Here are some points:
array([16., 21., 57., -7., 0., 11., 12., -9., -58., -4., 15., 54.,
       -31., -53., -11.])
array([7., -6., 32., 0., 16., 88., 35., -2., -57., 9., 35., 42.,
       1., -61., 4.])
array([4., -28., -67., -108., 44., 127., 104., 23., -6., 123.,
       127., 127., 8., 0., -30.])
array([40., 25., 33., -19., -12., -29., -35., -6., -56., -45., -51., -68.,
       7., 15., -20.])
array([16., 8., 23., -36., 16., 70., 5., -5., 17., -14., 13., 37.,
       -32., -4., -41.])
array([-15., 18., -34., 14., 13., -26., -41., -52., -1., -35., -2., 100.,
       -81., -4., -52.])
array([9., 3., 51., -7., 16., 55., 2., 30., 0., 31., 31., 52.,
       -82., -76., 1.])
array([3., -25., -39., 15., -15., -43., -5., 10., 78., -1., 22., 5.,
       60., 18., 26.])
array([27., -10., 23., 1., 28., 49., 1., 2., 5., -1., -10., 46.,
       -17., 1., -11.])
array([2., 21., 34., -13., -32., -12., -30., -12., -64., -32., -49., -73.,
       14., 16., -19.])
array([-18., -2., 51., 3., 34., 105., 2., -6., -63., 3., 65., 58.,
       -31., -58., 0.])
array([-5., -1., 32., 0., -18., 1., -52., -23., -60., -19., -42., -72.,
       27., 36., -6.])
array([1., 16., 31., -25., -25., 4., -35., -18., -49., -33., -37., -41.,
       17., 17., 0.])
array([-13., -37., -56., 25., 3., -2., 15., 8., 48., -1., 4., -16.,
       45., 39., 19.])
array([-6., -62., -28., 19., -7., -1., 2., -4., 62., 19., 18., 7.,
       41., 14., 27.])
array([-47., 4., 0., -3., 18., -54., -67., -41., -18., -1., 5., 103.,
       -70., -38., -54.])
array([10., 14., 31., 0., 23., 71., 37., -4., -57., 16., 22., 1.,
       -45., -59., -4.])
array([11., -7., 32., -7., -8., -6., -39., -13., -66., -35., -51., -63.,
       1., 47., -19.])
Here are 12 more points, each followed by its number:
array([-67., 46., -12., -28., -6., -53., 107., 88., 36., -4., 13., 84.,
       -23., -17., -53.]) 0
array([39., 28., 42., -17., -21., -32., -49., -12., -48., -49., -43., -61.,
       -28., 10., -34.]) 1
array([44., -1., 31., -17., -37., 1., -50., -9., -49., -27., -29., -60.,
       16., 16., -42.]) 2
array([-8., -30., -33., 18., 0., -9., 29., 7., 67., -1., -7., -12.,
       24., 20., 42.]) 3
array([-24., -24., -41., 22., 1., -30., 7., 17., 68., 21., -6., -14.,
       22., 24., 7.]) 4
array([7., 7., 5., -13., 24., 31., 70., 11., -29., 16., 9., 55.,
       -43., -48., 9.]) 5
array([8., -22., -59., 22., 4., 7., 29., 17., 80., 16., 7., -25.,
       20., 19., 55.]) 6
array([4., -23., -78., -1., 16., -23., -17., 12., 55., 17., 6., -13.,
       32., 24., 30.]) 7
array([-11., -1., -23., 14., -1., -10., -11., -1., 56., 30., 19., -9.,
       45., 19., 31.]) 8
array([27., -15., -38., 11., 0., -7., -12., 36., 51., 26., 8., 1.,
       57., 7., 36.]) 9
array([-1., 16., 35., -1., -4., -16., -29., -14., -53., -47., -30., -67.,
       23., 20., 1.]) 10
array([-13., -15., -59., 12., -1., -35., -21., -16., 66., 32., 10., -18.,
       47., 14., 23.]) 11
Which three of these numbered points are nearest to each point below, ignoring the 2 directions in which the first points spread most? Their numbers follow each, nearest first.
array([-1., 52., 42., -4., -28., -19., -46., -1., -66., -38., -62., -91.,
       6., 12., -27.]) > 10 1 2
array([-6., 5., 51., 6., -3., -17., -57., -16., -51., -44., -65., 1.,
       -6., 22., -2.]) > 10 8 4
array([-14., 7., -51., 0., 5., 1., -67., -52., -31., -81.,
       20., 105., -107., 0., -55.]) > 7 11 1
array([-28., -1., 1., -9., -34., -77., 123., 90., 33., -17., -5., 56.,
       -19., -27., -28.]) > 0 5 4
array([-6., 16., -1., 12., -7., -15., 33., 0., 73., 37., 13., -1.,
       34., 25., 63.]) > 8 3 6
array([4., -1., -59., 29., 15., -28., -18., -9., 37., 27., 27., 4.,
       7., 28., 50.]) > 7 11 8
array([-6., -1., -21., 12., -12., -31., 17., 4., 60., 28., 10., -6.,
       1., 23., 21.]) > 4 8 3
